First come named turns, each shown by rows before and after it. For each pair of rows after them, which turns, in which order, take the first row to the second? The first pair is done for you.
sefo (before -> after):
[ 6  2 10 -9  4 -1 -6  2  5 -6 -3]  ->  [ 3  4  3  7  1 -8 -8  5  0 -6 -7]
[ 23  10  18   1 -10 -31 -30  17  24  -5 -15]  ->  [ 17 -10  18 -15   0 -36 -29  -3  12   5 -34]
[-3 -2 -4 11 -6 -1  3  6 -7  1 -7]  ->  [-1 -5  8 -6  1  7  7  0 -6  2 -6]
[  7  -8  15 -11  25  34  12 -16   2  24   4]  ->  [13 22 -8 41 -2 19  5 13 11  9 10]
sumut (before -> after):
[  2  25 -18  35 -14 -13  -4  21   2 -14   5]  ->  [ 10  24   9  -3  -3  21   3  23  16 -17  30]
[ -9  -3 -11 -12  16   0   0   8  -2  21 -26]  ->  [  1   3  -9  -7  13  -6  -7  15   8  16 -25]
[ 4 12  9  4 -2 12 -2 14  7 -8 15]  ->  [-11   1  -1   5   1  19   9   4 -11  -1  14]
rufo (before -> after):
[ -8  16 -35  22 -20   5  13   9  -7   5   8]  ->  [ -1  14 -34  27 -19 -13  -1   5  -4   7 -10]
[ 33  -1  27 -18   2 -21 -25   9  24  -4  -6]  ->  [ 13   2  22 -25   2  31  10  15   8  -8  35]
[ 13  17  -8   9 -12   4   0  16  17  -5   9]  ->  [ -3  10 -18  14 -10  15  15   9  -1  -2  13]
Kifu (before -> after):
[  8 -20  -3 -10   4 -32  -3 -38  -8  23 -45]  ->  [-17  12 -32  31 -17  27  35  -2 -24   4  22]
[ 13  23  20  -5   4  -2 -16  11  24  -5   7]  ->  [-13 -10   0  -4  14 -16  -7 -21 -12  13 -22]
[ 12  15  20 -24   8  19   3  13  19  -7  41]  ->  [  3 -21  18 -40  22 -13  -5 -25  -2  12  -6]
[ 12  25 -14  39 -15 -17   2  25  27  -9   3]  ->  [ 10  -1  -9  25  -2 -45  -9   0  19   7 -33]
Pairs:
(two turns a pair)
[ 16   6  -3  -7  -7 -13 -15   1  35  -1 -35]  ->  [ -7  -3   2 -32   2  40  20  -5  13   3  -1]  Kifu sefo
[ 25   6  13 -15   7   3  -7  12  21  -2  -1]  ->  [  5  15 -10  14  -4  18   9  23   2  -6  16]  sumut sefo
[ 14   0  21 -29  -6 -10 -16  -7  23 -12 -32]  ->  [-21 -12   5 -28  -1  35  22 -16 -12  -9  -5]  rufo rufo
[  3 -15   4 -22  -2 -36 -21  16   1   6  -7]  ->  [  7   6   1  -8 -14 -21 -17  37   9  -5  18]  sumut sefo
[ -8  23 -17  15 -14  16  12  19  -2 -17  20]  ->  [ -1  -8  16 -44  13  12   5 -14  -1  -2  -2]  Kifu sumut
[-25  -7  10  27  -2 -27 -17   1  -4   2 -21]  ->  [-34 -16  25  -8  11  16   7  -8 -14   4   4]  sefo Kifu
[ 35  26  11  44 -13 -50 -28  12  21 -16 -21]  ->  [ 26 -14  31 -11  14 -48 -25 -30   5   4 -46]  rufo Kifu
[  3  14   5 -19   3  22   9  15  25  -7  -2]  ->  [-18  11 -18   7  -4  24  20  14   2  -5  -3]  rufo sefo
[ -3  22 -33  58 -21 -25  17  22 -11  -4   8]  ->  [-19  11 -19  20  -6  30  48  13 -24  -4  44]  sumut rufo
[ 26  35   5  23 -18  18  -4  51  36 -19  17]  ->  [ 45  10  34 -21   2  -5 -25  27  48  -8 -18]  rufo Kifu
[ -8  15  -4  37   1  19  -1  31  20 -22   0]  ->  [  4  -5   7  20  13 -17 -23   9  24 -13 -41]  sefo sumut
[  4  31 -13  14  -7  -4 -12  17  24  -8  13]  ->  [-28  -7 -25   0   9   2   8 -20 -18  11  -3]  rufo sefo
[ 31  -3  20 -32   5   6  -5  -5  19 -13  15]  ->  [ 31   5  16 -26  -1  17   0   2  19 -17  27]  sefo sumut
[  1 -13   6  16  -2 -27  -7 -13  -3  -6 -31]  ->  [ -1   5  17   0  -3  29  16   7   7 -16  20]  rufo rufo
[ -9 -14  -6  13   0 -22  -8 -16  -8   9 -25]  ->  [-20 -15 -13  14   0  -6   8 -18 -19   9 -12]  sumut Kifu
[-23 -37  -1   7  -1  -5  31 -30 -14  18 -32]  ->  [ 23  15  30   8 -18   8   5  21  53  -7   8]  sumut rufo
[  9 -11  -8   8   3 -47 -26   1  16   3 -26]  ->  [  4 -12  18 -44  18  25   5   4  18  -2  28]  sefo rufo
[ 23  -5  40 -41  13 -15 -31  -4  27   4   2]  ->  [ -3  20  11  -2  -5  37   9  26   5 -11  59]  Kifu Kifu
[  0 -26  11 -16  20   0  14 -27 -31  17  -4]  ->  [ -4   4  -4  16   3  22  28   5 -29   0  34]  sefo sumut
[ 10 -18  16 -27  15 -19  -7 -10   6  23 -28]  ->  [ 17  19  -4  21 -12 -24 -11  27  21   4  -5]  rufo sefo
[ -5  -8  -2  16   3   2   2  -3 -11   6   0]  ->  [-1 -1  5  6  5 16  2  4 -2  1 12]  Kifu sumut
[ -2 -17  -8  -2  17  15  22  -2  -5  14  10]  ->  [ 20  -9   0   7  11 -19  -5   0  16  11 -12]  rufo sumut
[ 29  -8  27 -12  14 -26 -22 -12  21   3 -24]  ->  [ -7   0  14 -10  12  44  26  -2  -7  -3  32]  Kifu sefo
[ 31  21   9  -8  11 -14  -2  -6  10  -9  14]  ->  [ 22  19   6 -13  14   1   8  -6   4  -9  28]  Kifu sefo
[ 10 -20   4 -37  24  -7   4 -27   5  27  -7]  ->  [ 27  28 -12  14  -5 -14  -6  20  35   2  19]  rufo sefo
[  9   2   8  -2  -6 -28 -31  -3  27  -9 -31]  ->  [-30 -19   0 -24   9  30  16 -24 -14  -1  -4]  sumut Kifu
[ 16 -18  18 -28  20 -28  -5 -12   9  -3  -6]  ->  [ -9  -4  -4  -3   7  18  31   7 -10 -10  39]  Kifu sefo
[ 13   2  10  16 -14  31  -9  18 -14 -18  10]  ->  [ 20  -5  28 -11  -4  29 -11   8  -8 -14   0]  Kifu rufo
[-34   2 -13   9  14  15  28 -16 -22   4   9]  ->  [ -4  -9  17 -21  27 -23  -5 -30   3   9 -25]  Kifu Kifu
[-13 -12   3 -19   8  28  12 -14   6   3  18]  ->  [ -3  12 -19  31 -14  -7  -6  11  16  -7   8]  Kifu sefo
[-15  10 -13  11 -17  20   3  23  11 -11  32]  ->  [ -6  16  -8   9 -18  11  -5  26  22 -12  28]  sefo Kifu
[ 12   5  14 -25  -3   0  -7  12  20   2   0]  ->  [-9  5 -8 -5 -7 23 17 15 -3 -1 18]  Kifu Kifu
[  8  20   5   5  -4  27   8  27  13 -14  34]  ->  [ 29  15   9  10  -7 -20 -24  21  28 -10  -6]  sefo sumut
[ -1 -14   2 -25   5  12   2 -13 -22   6 -11]  ->  [-11 -11 -16  -5  -4   9   5 -10 -29   7 -10]  Kifu rufo
[  2 -10  -5  -3   9 -22  -8 -21 -18  14 -20]  ->  [  5  24 -14  22 -10   3   3  14  -3  -5  18]  Kifu sumut
[ -7 -18  -3 -15   5  14   3 -14  -7   7  -8]  ->  [ 16   4   2   0  -8  -3 -18   6  21  -5  -8]  sumut rufo
[ 15  28  -6  45  -2 -35 -37   8  13   5 -23]  ->  [-21   2  11 -19  26  53  20 -15 -18  15  26]  sumut rufo
[-13 -12 -16  17  -4 -21   2 -11 -19   4 -18]  ->  [ 12  -7  10  -7   2 -28 -18  -6   8   2 -21]  sumut sefo
[26  8 15  3 -2 10 -6  0 26 -1  8]  ->  [21  7 16 -3 -1 20  2  0 22  2 12]  Kifu sefo
[-10  15  17  31 -18  -4 -10  23  -5 -12  44]  ->  [ -4 -18  50 -31  12  -8 -18 -13  -5   5  20]  Kifu sumut
[  8  14  -1   8 -16  -5  -3  11  15 -14 -12]  ->  [ 10  10  14 -14  -8   7   2   8  21 -14  -7]  sefo sefo
[ 12  -1  29 -25  23  13 -16 -16  27  -5  -3]  ->  [  0  26  -4  28   1  22   1  14  18 -19  24]  sefo rufo
[  1  14   5  31 -15 -14 -11  16  17  -6   4]  ->  [-26   0   0  21  -6  20  18   5  -7  -2  21]  sefo Kifu
[-20  15 -28   8   5  33  32   4  -7  -8  31]  ->  [-26 -20 -21 -19  24   9  23 -35 -24  12  -8]  sumut sefo
[ -8  -4 -15  -1   6   3  11  -3 -14   2   4]  ->  [  5  -6   0 -16  12 -12  -5  -7   1   2  -9]  Kifu Kifu
[  6  -7   7 -12   7 -26 -15 -15   9   3 -24]  ->  [  6  -2  22 -34  14   9  -3  -8  15   2   3]  sumut rufo
[ 17   2  37 -18  10 -29  20 -40  23  20 -15]  ->  [  1  10  32 -19   8  18  49 -30  10  14  24]  sefo sumut
[-13 -24  13 -35  16  15  20  -9 -10   2   7]  ->  [ 11  17  14  -6  -6   8   3  32  23 -17  27]  rufo sefo
[ 11 -28   0 -28   0  -7   4 -39  -5 -14 -13]  ->  [ 27 -16   8 -23  -3 -21 -11 -30  17 -18 -14]  sumut sumut
[ 27  20  43 -30  -4   2  16   9  31 -12  12]  ->  [ 11 -16  36 -40   8 -18  19 -27   2   7 -23]  sefo sefo
[ -6 -28  -1 -10   8 -28 -11 -22 -10   9 -35]  ->  [-31 -18 -27  18  -4   3  20  -7 -32   3  -1]  sumut Kifu
[  7 -15  -3  18  -7 -37 -24  -9  -5  -4 -33]  ->  [ 25   3   9  18 -14 -32 -32  11  18 -14 -15]  sumut sefo
[ -7 -11 -15   9  10 -26   3 -18 -37  16 -21]  ->  [ -9  12 -27  37  -5  -7  12   8 -31   4  12]  Kifu rufo
[-6  0 -8 44  4  2 22 13 -6 -3  4]  ->  [ -1 -24  20  -9  28   8  20 -14  -3   7 -12]  rufo sefo
[ 8  7  8  1  4 -7 -2  2 25 13 -6]  ->  [-5 11 -7 14 -1  9 12  9 13 11  9]  Kifu Kifu
[-20  20 -32  37 -12  26  28  12 -24  -5  27]  ->  [ -6 -18  19 -52  24  33  23 -29 -15  13   7]  rufo sefo
[ -7  10 -37  18   1  -7   8   8  -5   3   6]  ->  [ -3  10 -14 -15  10  22  16  10   5   2  23]  sumut sumut
[-19  10 -35  30  -3  -6  17  -5  -5  -4 -13]  ->  [ -4   9   5 -28  12  32  25  -4  17  -8  13]  sefo Kifu
[ 11  10  10   5  -2 -33 -31   2  12   1 -21]  ->  [-24   0   0 -12   7  31  16  -5 -21   5  21]  rufo sumut
[-13   7   7  -4  10  36  11  13  -1   0  26]  ->  [ 10  18  -1  27  -3 -17 -22  21  18  -4  -5]  Kifu sefo
[  5 -49  22 -36   7 -43 -32 -23 -14  -4 -41]  ->  [-24 -57  17 -51  14  11   8 -27 -44  -3  -7]  rufo sumut
[ 14   5   8  -6   8 -14 -14   6  18   4   2]  ->  [-14  -3 -13   6   7   6  12  -4 -13   9  12]  rufo sumut
[ 15 -11  12  -9   2 -17 -18  -9  -3  12 -20]  ->  [ 14  10  -7  27 -14 -13 -12  16  -1   0  -2]  Kifu sumut
[-39 -34 -14  15   5  16  27 -24 -38  25 -18]  ->  [ 37  15  39  -5  -5  -2 -26  20  53   2  -3]  rufo rufo
[  6  -6  -9   4   3 -11  -1 -10  -1  11 -15]  ->  [ -3  -7 -14   4   2   3  10 -11 -10  11  -6]  sumut Kifu
[ -7  30   0  24 -12 -17   7  -3 -35   4   0]  ->  [ -4  19   8  12  -4 -30  -1 -14 -34  10 -18]  sefo sumut
[  8  -6  44 -52  10  20  -9   3  17  -4   8]  ->  [-34 -18 -19  25  -7 -22  -2 -13 -39   6 -31]  rufo sumut
[ 26  17   2  16  -8 -12 -17  22  20  -3   0]  ->  [ -4   9 -23  35 -12   5   7  16 -13   1   7]  Kifu Kifu
[ 8 12  8  9 -7 18 19 10  4 -6 18]  ->  [ -6  -4   5   0   0  20  26  -5 -13   3  10]  rufo sefo
[-16 -13 -33  30 -10   7  18  -5 -16  -1  11]  ->  [ 33   3  12  -9  -2  -2 -16   9  40 -10  13]  rufo sumut
[-38 -28 -23  17  -2 -19  40 -14 -62  38 -16]  ->  [ 29  12  58 -56   7  17  13  23  27  16  33]  sumut sumut
[ -7  12 -31  15 -12 -32  20   4   4   1  -3]  ->  [ -7  -9 -21  -7   0 -35  18 -13   0  11 -17]  sefo sumut
[ 16  14  15 -18  -4   5   5   2   6  -8  22]  ->  [  0  -7  -6  -2  -1 -26   3 -19 -18   4 -12]  sumut rufo
[ -6   0   0  -2  -1  10   9 -14 -11   8  -4]  ->  [  2  13  -8  17 -10  -1   1   1  -3   2  -4]  sumut Kifu
[  3 -10   8 -20 -14 -35 -26 -10  10   8 -40]  ->  [-31  -9   1 -28  -7  37  21  -5 -18   4  14]  Kifu sefo
[  1  10  -1   5  -7  27  16  15   8 -12  28]  ->  [ 11  -7  21 -28   6  23   6  -3  17  -4  16]  Kifu rufo
[ 20  23  24 -13  -1  18  -5  18  27  -7  28]  ->  [ 24  26  21  -5  -5   7 -10  22  32  -9  22]  Kifu sefo
[-17  -3  -1  10  14   5  14  -3 -22   5  -2]  ->  [-11   0  -4  22   8 -14  -1  -1 -15   4 -16]  Kifu sefo
[-25   7  -5  -4  -9  21  31  15 -15   3  49]  ->  [  4  28   2  12 -23  -3   6  36  17  -6  43]  rufo Kifu
[ -3   0  -7  18  -2  -6  -9   5 -14  -7 -17]  ->  [  8  10  10   0   1  18  -6  14   0 -14   7]  Kifu sumut
[-31  -9 -40  32 -14   3  28   0  -9  -8  -4]  ->  [-11  16 -24  26 -19  16  20  25  22 -18  23]  sumut rufo
[ 25  18  11 -16  18 -36 -51  -6  22 -12 -25]  ->  [ 22  35  -6  18   2 -35 -48  12  20 -18 -13]  Kifu sumut
[ 10 -10 -16  36   7 -24 -24  -1   9  23 -39]  ->  [  8 -19  21 -31  28  41   3  -8  13  24  -1]  sefo rufo
[ -6  -1 -41  46   2 -19   1   6   3  17 -14]  ->  [  7  -3 -29  36   5 -32 -13   1  12  19 -27]  rufo Kifu
[ 11 -11  -5   5   3 -28 -19 -24  -1   3 -24]  ->  [ 17  22  -9  24 -13  -2 -11  10  14 -16  16]  Kifu sumut
[  0 -13  13 -24   5  23   9 -20   5  29  11]  ->  [-10 -22  -1  -8   4   8  11 -29  -9  35  -5]  Kifu rufo
[-26 -17   4   0  -7 -23   7  -7  -9  34  -9]  ->  [-35 -12  -2   5  -9  -3  19   0 -15  30  12]  sefo sumut
[-27 -20 -18  17   6  -7  15 -17 -41   4  -7]  ->  [-28 -29  -8  -6  14   1  16 -25 -38   8  -4]  sefo rufo
[ 19 -15   9 -13   9  -5 -16   4   6 -15   8]  ->  [ -4 -27  -5  -8  13   8  -1  -8 -17  -8   9]  rufo rufo
[ 15   7   3 -17  11 -21 -28 -11 -12  18 -23]  ->  [  5  -2   0 -25  17  -9 -16 -19 -23  22 -21]  sumut sumut
[  4  -1  47 -42  -1  30  26   6  -9   7  21]  ->  [ -1  -7   1  28 -20 -48   2   1 -27  15 -38]  rufo sumut
[  9  -9  16 -39   9   2   0 -11  22  -1 -12]  ->  [  0   4   7 -27   3  29  17   2  17 -10  19]  sefo sumut
[ 33   5  14   6  -9 -47 -43   3  29  -1 -38]  ->  [ 40  15  25  -7  -8 -33 -42  12  42  -5 -20]  sefo sefo
[ -1  20 -19  24  -9  16  10  20   8 -22  33]  ->  [ -2   1   7 -25  11  35  16  -2   8 -13  34]  sefo sefo
[ 12  -4  -3  37  -3 -52 -19 -15 -15   3 -41]  ->  [  9  29  18  12  -4  45  20  22   1 -17  49]  rufo rufo
[-10  -3   6 -13  -8  61  39  17   4 -14  53]  ->  [ 24  27  -7  41 -34 -11 -10  44  39 -26  21]  sefo sumut
[ 35   7  -5  -1  -2 -18 -29   6  30 -15 -20]  ->  [ 20 -19   9 -43  20   8 -14 -22  11   0 -18]  sefo sumut
[  2  26 -19  33 -14  10   1  20  -2  -6  20]  ->  [ 15  -4  24 -40  14  19  -5 -12   7   6   7]  Kifu sumut
[ 22   0  24  12  -6 -34 -23   5  26 -11   4]  ->  [ 25  -5  35  -9   2 -24 -20   1  27  -7   5]  sefo sefo
[-13  -8 -14   9  -8   1   7  -9 -14   4  -9]  ->  [  3  -4  11 -23   0  15   1  -8   7  -1   6]  sefo Kifu
[  2  -8 -11  10  -4 -24 -11 -16  -6   7 -33]  ->  [ 16  -2   5   1  -3 -23 -21 -11  12   3 -29]  rufo sefo
[ -1 -18 -16 -10  -6 -20  -8 -20   7  14  -3]  ->  [ -3 -20 -12 -22   1  -6  -2 -20   5  16   2]  sefo Kifu
[ -3 -31  13 -13  22 -21 -16 -18 -20  24 -34]  ->  [ -3  18 -14  52 -12  -1  -5  34  -8   0  16]  Kifu sumut
[ 17  -4  20 -26 -11  21 -14  -6   6 -22  12]  ->  [ -4 -26  -3 -13  -7   2  -9 -28 -26  -9 -16]  rufo rufo
[  7  19 -24  12 -12   2 -18  23  18 -10 -23]  ->  [  4  -6  -9 -21   5  -4 -21  -3   9   3 -44]  sefo sumut
[-15 -27   4 -25  10   1  12 -30 -16  14 -11]  ->  [-18  10 -27  35 -18  -3  14   8 -12  -4  10]  sumut Kifu
[-11  -7   3 -21  11  24  16 -11 -13   8   4]  ->  [-9 12 -9  6 -3 23 19  9 -9  1 20]  rufo Kifu
[-25  -4   1   4   1  18  28 -13 -27  -7   2]  ->  [  4  19   1  32 -12 -21  -2   5   5 -18 -14]  sumut Kifu
[ 18   5  25  -3   9 -28 -37  26  40  12  11]  ->  [ 15  12  27 -10  12  -1 -23  33  39   8  34]  sefo rufo
[ 19  -9  21 -27  18 -26 -16 -20  14   2 -25]  ->  [ 18  -8  28 -40  21  -4  -7 -18  18   1  -7]  sumut rufo
